In the data rows, the value 128 means zero.
Some points, one per row:
[203 168 166 161 171 170 155 171]
[171 163 159 176 164 162 150 143]
[113 122 113 120 115 121 130 127]
[164 120 107 112 131 133 117 129]
[148 132 128 169 151 150 152 143]
[177 153 166 146 139 136 144 144]
[110 181 169 162 158 157 147 150]
[115 100 137 176 192 183 171 179]
[87 86 98 73 75 69 63 54]
[116 106  93 100  86  96  92  88]
[133 240 191 202 171 183 170 176]
[106 107 122 125 133 123 118 127]
[128 138 164 168 172 162 166 164]
[121 126 110 116 108 104  99 108]
[ 93 119 133 128 122 117 136 140]
[147 139 132 151 142 128 152 146]
[121 117 119 102 118 121 131 107]
[ 89  90  89 110 108 112 110  97]
[103  82  91  84  83  78  76  88]
[206 173 157 161 177 173 153 174]
[112  76 106  82  67  74  71  67]
[121 142 139 143 133 144 128 137]
[206 187 220 195 202 202 188 198]
[134 137 134 121 113 130 133 141]
[125 204 170 176 157 169 157 161]
[151 148 132 118 119 112 103 104]
[151 139 118  98 102  97  97 107]
[149 179 154 169 176 178 169 170]
[110 118  99 129 127 127 113 138]
[119 121 117 101  94 113 109 106]
[ 96 128 184 213 215 216 226 206]
[149 113 102 106 108 114 108 116]
[ 90 157 135 111  97  99 109 125]
[103  74  90  87  85  92  96  86]
[104  80  85  81  90  87  83  78]
[164 163 153 157 148 136 180 190]
[161 166 177 149 168 168 161 158]
[99 80 77 76 81 89 83 82]
[223 169 181 165 174 175 176 179]
[102  95 107 120 122 116 111 114]
[116 147 131 156 129 132 129 140]
[141 125 130 156 148 144 143 132]
[111 113  92  84  92 108  95  92]
[158 142 138 148 138 134 128 119]
[138  94 166 161 153 149 141 153]
[100  89  89 117 128 130 140 131]
[100 177 157 169 160 175 160 187]
[112  95  87 116 122 115 121 131]
[137 108 136 130 136 114 125 127]
[193 153 145 134 161 156 184 172]
[133 197 168 154 153 148 132 145]
[123 175 166 162 156 162 153 161]
[118 102  92 108 115 108 111 119]
[123 146 136 148 142 143 141 148]
[ 99  98 106 152 137 139 134 165]
[ 92 122 133 136 155 164 163 181]
[111 111 122 110  88  88 102  97]
[ 92  86  94  93  93 102  93 100]
[133 110 106 104  86 101 110  96]
[124 128 157 159 140 143 129 130]
[119 116 112 106 103  97 102  99]
[105  82  72  78  66  67  71  62]
[114 160 153 166 169 160 168 164]
[153 139 176 193 203 202 198 196]
[104  74  65  46  74  68  67  65]
[112 113 102 103 112 104 102 106]
[106 160 150 149 142 142 135 133]
[123  78  70  82  94  70  86  78]
[106 112 104 101 104 102 106 109]
[122 135 141 156 149 160 145 158]
[105  71  87  81  81  86  77  84]
[108 126 128 111 115 119 111 115]
[110 127 119 145 133 148 144 149]
[151 120 174 151 153 167 162 156]
[157 143 138 136 134 128 128 121]
[ 99 107 109 133 132 127 122 112]
[102 121 163 152 143 147 146 142]
[117  95  97  83  89  89  95  89]
[108 102 101  98 103 112 107 111]
[101 135 130 145 139 141 135 141]
[100  95  89  90 110 104  98  83]
[189 178 155 133 121 118 127 126]
[136 147 150 158 152 175 166 172]
[170 154 159 154 156 150 162 149]
[135 128 121 126 123 121 112 112]
[115  89 105 100 100 110 118 113]
[163 114 133 115 128 115 119 108]
[118 106 105 102 110 106 107 112]
[ 86  96 135 114 117 112 104 118]
[140 197 184 167 158 149 148 131]
[100 115 119 120 142 131 132 133]
[108  86  76  84  84  92  84  79]
[133 135 132 125 122 121 117 120]
[157 136 128 124 120 120 116 110]
[115 119 155 172 174 171 187 187]
[132 164 145 151 139 127 119 128]
[169 129 118 121 110 107 115 116]
[106 183 160 174 155 175 158 154]
[90 68 77 66 80 81 86 77]
[ 97 108 101 118 100 109 114 126]
24 more points follow, each with its number after it:
[133  96  97  86  81  70  77  74] 0
[109 134 153 125 148 137 162 159] 1
[127 163 176 189 152 163 163 154] 2
[110 111 120 112 126 124 144 123] 3
[121 118 134 118 143 141 134 125] 4
[118 104  96  97  92 101  87 102] 5
[121 112 101 109 120 119 129 130] 6
[90 93 82 82 87 92 85 91] 7
[ 89  94 126 123 115 123 113 116] 8
[171 129 130 104 130 116 126 121] 9
[131 114 110 108  96 109 117 102] 10
[133 159 192 187 149 151 155 133] 11
[127 118  97  99  97  98 105 109] 12
[121 124 121 121 110 109 117 114] 13
[113 115 130 131 117 133 130 126] 14
[ 95  90  83  95 104 105 101 116] 15
[104  96  97  95 103 112 109 105] 16
[114 103  89  93  89  88  85  93] 17
[118 109 107 120 106 109 112 111] 18
[179 204 187 155 175 182 187 181] 19
[161 154 159 148 153 156 163 155] 20
[108  80  93  90  87  93  99  95] 21
[132 146 146 141 182 184 159 157] 22
[111 114 112 122 118 115 151 143] 23
Which of these numbered points is nearest to each point below by angle, seen from the average point of the first points? Its number follows each.
[171 153 137 119 134 121 115 120] > 9
[132 119 115 128 115 121 115 124] > 5
[145 155 164 140 200 201 170 165] > 22
[124 131 128 120 128 131 134 121] > 3
[107 110 101 118 120 115 156 149] > 23
[131 113 114 105 104  95 102  99] > 0
[115 106  93  92  95  84  94  92] > 17
[128 138 146 150 138 126 118 119] > 11
[130 129 108 103 107 107 113 116] > 12
[ 69 130 118 122 126 121 121 127] > 8
[134  91  95  77  74  65  71  71] > 0
[157 139 143 115 122 119 114 135] > 9
[151 109  91  85  85  75  72  76] > 0
[114 114 122 122  97 100 109 104] > 13
[ 89 150 136 138 139 145 134 187] > 1
[87 91 82 81 84 95 86 90] > 7
[113 106  87  93  94  88  84  84] > 17
[127 167 140 128 142 135 139 149] > 19
[123  99  99 111 114 125 131 133] > 6
[124 141 126 133 125 120 128 126] > 13
[107 119 134 110 125 119 137 138] > 3
[141 129 128 117 104 115  98 102] > 0
[112 117 106 127 135 125 177 160] > 23
[131 121 113 116 111 117 105 115] > 5
[ 98 102 111 106 126 132 130 131] > 3
[81 80 71 69 75 69 72 84] > 7
[147 109 112  93 112 105 104 103] > 0
[100  74 124 108 116 109  99 118] > 8
[128 161 186 182 170 187 181 175] > 2
[140 116 112 123 126 118 127 115] > 10
[159 180 166 151 161 168 168 164] > 19
[147 128 125 117 133 143 121 131] > 9
[111  98  83  76  80  87  83 103] > 5
[179 150 157 148 163 160 174 161] > 20
[104 123 116 113  96  96  96  95] > 13
[136 140 132 126 125 123 123 125] > 9
[199 155 138 117 118 121 133 137] > 9
[107 115 132 134 110 129 126 121] > 14
[127 114 101 123 128 132 138 130] > 6
[ 94 110  83 110 103 100  95 102] > 7
[123 115  96  91  94  94 101 109] > 12
[135 118 116 103 122 131 138 141] > 6
[116 116 124 134 144 139 135 123] > 4
[149 119 108 110 110 119 110 118] > 12
[107  69  96  80  83  89  90  93] > 21
[ 92 125 118 133 117 129 120 119] > 8
[106 162 146 176 150 164 146 146] > 2
[ 99 154 136 119 108 107 116 128] > 13
[167 138 156 141 153 157 165 166] > 20
[124 151 127 133 128 132 141 139] > 19
[118 116 126 133 137 135 134 118] > 4
[ 91 133 122 130 120 124 105 128] > 8
[186 168 147 130 118 115 116 123] > 9
[236 171 179 198 176 176 191 180] > 20
[111  92 123 139 132 155 128 149] > 14
[117 113 118 105 115 127 122 121] > 16
[111 121 117 134 135 128 163 151] > 23
[128 113 105 110 146 141 145 116] > 4
[108 101  79  79  74  68  67  71] > 17
[104  87  94  89  88  81  78  90] > 17
[101 131 128 125 123 129 137 138] > 23
[117  98  89  96  91  86  92 101] > 17
[112 125 120 103 107 100 117 119] > 13
[134 111 115 132 144 143 150 125] > 4
[103 133 121 134 116 135 131 114] > 14
[120 112  90  78  83  84  91  96] > 12
[189 156 171 158 184 180 197 184] > 20
[ 94  82  74  89  90  92 102  95] > 16
[127 126  99  95  92  95  85  94] > 12
[151 117 133 114 126 116 120 114] > 9
[137 116  99 103 104 104 103 104] > 12
[139 150 156 131 147 145 146 147] > 19
[158 154 121 124 112 116 135 115] > 9
[141 128 122 100 107 102  98  99] > 0
[126 118 114 125 138 135 123 131] > 6
[120 145 133 133 147 154 142 148] > 22
[119 120 154 140 140 130 128 123] > 11
[149 124 124 131 141 134 142 130] > 20
[115 130 127 136 122 121 123 122] > 13
[112 109  91 107 119 109 118 112] > 15
[ 98 108 111 109 127 119 119 118] > 15
[117 122 115 141 127 127 121 121] > 18
[137 139 130 122 123 130 123 122] > 9
[144 147 150 159 146 132 136 141] > 11
[142 153 143 150 138 137 145 135] > 19
[130  93  91  82  73  72  67  65] > 0
